One turn or mirror swaps these rows in pairs. Which row does each one swap with?
The rows were stretched afterwards, more along some directions than others.
Z315: [ -1 -11   9 -30 -10 -12  15  -2   8  -7  13  23 -16 -17  40  21  15   5
   3  -6  12 -24  -7  -8  -9]
Z280: [  1  -8   3 -22 -11 -22  -8   3  -7 -13  24  32 -14 -16  42   8  -2   9
  -4  -1   8 -12  11 -19 -20]
Z816: [-13  -6 -12 -11 -13 -20  17 -29  -3 -38   7 -17 -16  -9  38   9  27  -1
   0   0  16 -47   0   2 -23]
Z834: [-30 -18  -8   1 -15 -18   7 -33  -6 -36  14 -14 -21   8  32 -11  28   7
 -34   9  -3 -37   0 -17 -15]
Z614: [-31 -16  -3 -11 -31   3   9 -16  -7 -36  13   8 -33   3  64  -8  36   3
 -29  15   1 -35  -9 -16  -4]
Z883: [-17 -21  14  -5  -9 -31  13  -9   7 -43  21  26   1 -18  63  -6  -2   6
 -19  -5   0 -43  19 -26 -36]
Z483: [-19 -11 -15  -3 -19 -16  -4 -17  20 -42   1  16 -22  -1  47  -1  18  -9
 -17  11  32 -35 -17 -18 -13]
Z651: [-19 -20  -1  -6  -5 -47  -9 -27   5 -20  20  -3 -12  -3  23 -24   1 -10
 -28   4  11 -17   4 -13 -11]
Z962: [-17 -37  -3 -16 -26 -18  -5   1  13 -16  22  31  -6  -2  68  -2   3  11
  -7   9   0  -6   7 -12  -3]
Z616: [-18 -19  -1 -10  -3 -37   4 -13  -8 -49  31   7   8 -25  48 -18  -1  13
 -37  -2  -3 -20  -4 -23 -29]
Z745: [  1  -3   7 -15 -12 -15  -5  11  12 -16  17  31  -3 -32  35  11 -12 -14
 -16  -6  23   4 -12 -20 -15]
Z346: [-11 -16   9 -18 -11 -39  25   8 -15 -26  23  16 -18 -23  52   1  16  10
 -29   4   9 -30  10  -3 -23]
Z566: [ -2  -5  -1  -3   2 -23 -12   1   2 -29  35  13   8 -31  39   2 -18 -15
 -37  -9  23   3 -11 -27 -16]
Z596: [ -5   4 -11 -10  -4 -39 -11 -10 -17 -31  25 -19 -16 -14   5  13   7   3
 -24  -7  26 -10  -3 -14 -14]
Z394: [-26 -30   4 -23 -21 -12  -1 -17 -21 -45  23  -3 -25  -3  61 -17  37   6
 -17  19  -4 -36   3   0  -3]
Z171: [-18 -11 -12  -8 -19 -11  -1 -13  14 -52  11 -13 -16   8  54  -1  14  -6
 -17  -3  31 -41   9  -9 -24]
Z222: [-26 -11 -22 -16 -27 -10   2 -29  -2 -26  14  -4  -2  -3  49   3   2 -24
  -2  16   8  -8 -22   3 -10]
Z601: [-26  -5  -9   1   5 -32   3 -17   7 -36   1   5  -6 -13  33  -6   1  16
 -44  -1  10  -8 -28 -19  -6]
Z183: [ -9  -2  11   6   6 -23  13 -23   5 -27   4   0  -7  -2  39  -1   0   8
 -19  -3  17 -38  12 -25 -16]
Z893: [  5   1   2 -17   9 -55   0 -19   7   1  20  16   0 -26  11   4 -15 -13
  -3  -6  18 -19 -13 -19 -18]
Z688: [-33 -11 -10  -9 -32 -21   7 -28  -6 -17  15 -21 -20  11  26  -4   8 -21
 -18   5  13 -34 -21 -12 -15]
Z91: [-13  -7 -25  -1 -15   4  26 -25 -18 -32  14 -18   1  -2  60  18  17 -11
   8  22  10 -33   2  -7 -25]
Z576: [ -8 -23  -7  -1 -15 -18   5 -16  37 -37   7  10 -13 -12  51   3  10  -7
 -16   4  27  -2  -3 -14  14]
Z778: [-11 -17   0 -24 -32  -8  10   7   3 -25  21  29 -10 -29  66  17   5  -6
  -8  -2   3  -7 -13  -8 -13]
Z978: [-22 -14 -15  -7 -24   1  18 -13  -2 -42  10  -3 -29  -2  42  16  39  16
 -29   0  11 -33  16  -7 -20]
Z181: [-12   2  -8  -9 -20 -11 -13   4   8 -35  13  12  15 -22  45   9 -14 -20
 -26 -13  10  -2  -4 -16 -17]
Z662: [-31 -26  -8 -10 -14 -25  -9  -1  -8 -49  27 -10  -4   4  53  -6  -5  11
 -27  -4  11 -26  12 -10 -20]
Z934: [-10   4   8 -21  -5 -28  -7  -9 -11 -21  14   4 -35  -3  21   0  41  -2
 -13  18  23 -26   5  -4 -20]
Z121: [-19  -8  -4  -8 -31 -27   4  -3   0 -27   4  21 -42  -3  38   5  30  -4
  -2   4  29 -44   0 -14 -24]
Z520: [-10 -11 -30  -5 -10 -22  -9 -36  -8  -7  35 -17   7 -15  32  -6 -13 -34
 -14   6   6  -3 -29 -12  -6]
Z239: [-13  -3 -21   2 -14 -11 -20 -22  -9 -55  19 -12 -11 -16  51 -24  10 -17
 -33  18  22  -8 -13 -13  -8]
Z454: [-14  -1  -1 -17  12 -17  15 -22 -13 -39   6  -8  -1 -13  57  -6  15  -7
  -9  23  10 -28  -8   2 -12]
Z600: [ -9 -22  -5  -7 -28  -9  16 -16  10 -33   3  21 -24   4  57  -3  23 -16
   7  21  25 -37  13 -14 -14]
Z109: [-12  -7 -12  -7 -20 -13  10 -23   4 -18  -5  11 -45   5  30  -7  37  -6
   4  24  32 -42   0  -5  -9]
Z354: [-13 -19 -14 -17 -13 -13   0   3 -21 -26  32  -7  -4 -22  28   8   3  12
 -30 -12   2  -7  15 -12 -30]
Z992: [-12  -1  -3  -6 -16 -19  16 -13   2 -34  -2  21 -29 -11  43 -14  30  -1
 -12  20  29 -38 -19 -24 -11]
Z609: [-15 -21 -13 -11  -8 -27 -14  -5 -12 -13  37 -23   4 -22  25  12 -17 -11
 -41 -25   6   0  -3  -7 -13]
Z991: [-14 -31 -10 -20 -20 -23 -13   1   5   3  19  -3 -27  -6  13  14  11  -8
 -14  -9  20 -11   0   8  10]
Z836: [-13  -9 -22 -11 -20  -9 -15  -7  -4 -11  12   5 -24 -22  19   8  20 -19
  -8   6  27   4 -13   0  -7]
Z587: [-13  15 -11  -9  -9 -21 -11 -24   9 -38  -4   1 -18  -8  22 -13  29  -5
 -18   3  27 -29 -19 -16  -4]
Z797: [  5   2  -8  -8  -4  -9  -7  -7   1 -30  16  24   3 -31  40  24  -2   3
 -16   0  14  -5  -5 -22 -23]
Z341: [-22  -8 -16   5 -13 -20  -5 -19 -15 -41  32  -8  15 -13  50 -11 -16 -21
 -34  17  -3  -6 -17 -23 -26]
Z642: [-15 -26 -10 -23  -9 -29  -8 -20   9 -18  20  -4  -9  -5  37   0   9   8
   5  -9   6 -38  -6 -12  -5]
Z518: [ -5 -12  -2 -11 -10 -21  -9  -9  -6 -24  26 -13  -2  -2  27  17  -9 -22
  -9  -5  10 -32  27 -17 -29]
Z532: [-35 -12 -22  13 -30   7   8 -21  -9 -40   8  -6   5   0  58   3   7 -18
 -17  27  -6 -19  -3 -20 -22]
Z549: [-16 -17 -11 -15  -3 -22 -17 -12 -12 -15  33  -9  14 -21  22   5 -17 -15
 -24  -5  -8  10  -6  -4 -22]
Z700: [-19 -12   9 -16   1 -38   7  -9 -21 -19  29   0   8 -29  40  -1  -3   8
 -32 -11 -16 -19   1  -9 -28]
Z900: [-16 -22   0  -4 -17 -18  23 -15  17  -7   3  14 -35   9  33   5  22  10
 -22   9  27 -23   5 -14   1]
Z22: [-13   2  -7   7  -3 -26   1 -22   0 -40  15   5 -19 -21  35 -13  26  -3
 -25   6  35 -31 -24 -26 -12]
Z505: [ -6 -23 -13 -16 -16 -20   6 -17  13 -25  23  -4   6  -3  53   9 -18 -12
 -10  -7   5 -19  10  -6 -11]
Z979: [  9   6 -22 -10 -12 -19   4 -14  -4 -23  17  -9   3 -19  36  23  -4  -5
  -4  -7  22 -12  -8 -13 -17]
Z580: [-27 -17 -12  -2  -8 -25  -6 -36 -20 -43  23 -32 -19  -1  36 -23  24  -1
 -33   6  11 -36  -3 -11 -13]
Z311: [-13 -18  -6  -4  -5 -28  10  -7  18 -21  14   7 -34  -7  26  -6  17   1
 -18  18  32  -3  -8 -12   8]
Z954: [-18  -1 -13 -21   5 -13 -25 -17  13 -23  21 -10 -14 -10   8  -4  18  -6
 -28   6  14   9 -23 -13  -1]
Z132: [-15   0 -19  -4 -15 -16 -11  -2   2 -21  14 -14 -18 -27  24  12  10  -6
 -36 -16  26 -11 -32  -5  -2]
Z332: [-12 -22 -12 -15 -12  -4  -4 -18  31 -34  23 -11 -18   9  43   6  18  -9
 -12   1  29 -11   1 -12   0]
Z689: [-11  10  -4   9   8 -25 -11 -19 -12 -58  12   2   9 -25  32  -7  -9  -9
 -43  14  12  13  -1 -23 -29]
Z272: [-27 -15  -9   3 -15  -2   3 -18  -4 -42  29 -19 -19 -12  39   2  31  -2
 -37 -11   8 -39   6 -13 -28]
Z89: [ -2  -9  -6 -16   7 -45  -6  -6   0 -41  22   2   6 -32  44  -7 -10 -15
 -22  -5  24   0 -12 -18 -15]
Z155: [-14  -1   8  -6  -7 -34  19 -10  -3 -30  -5  12 -25   1  45  -2  15  -1
 -13  14  34 -40 -10 -23  -9]
Z749: [-17 -15   4 -24 -11 -18  15  -8 -20 -43  23  14  -5 -26  68  -6  20  -3
 -15  20   8  -5  -8  -3 -25]
Z449: [-13 -18  11 -17 -12 -42   1 -20  13 -17  19  21 -17 -15  43 -18   8   0
  -4  12  20 -11 -10  -1  -1]
Z982: [-10   1   2  -3   1 -42  -1 -17   1  -6  22  -5   6 -15   3   7 -23 -15
 -29 -10  14 -15  -9 -17 -27]
Z676: [  2 -14  11 -17   6 -28 -10  12   9 -38  18  29  -5 -28  45   2  -3  13
 -18  -6  31   7  14 -22 -12]
Z458: [-23  -8   5  -9  -7 -16  22  -8 -20 -40  22   4  -5 -23  64  -7   8  -5
  -6  31   2 -10 -16  -5 -18]
Z232: [-15  -2 -11  -2   5 -25 -16 -13   5 -23  24 -11 -13 -19   3   0  11   8
 -36  -7  18  -6 -16 -16 -16]

Z962 swaps with Z934
Z354 swaps with Z688
Z518 swaps with Z642
Z181 swaps with Z587
Z505 swaps with Z816
Z596 swaps with Z662
Z272 swaps with Z520
Z991 swaps with Z394

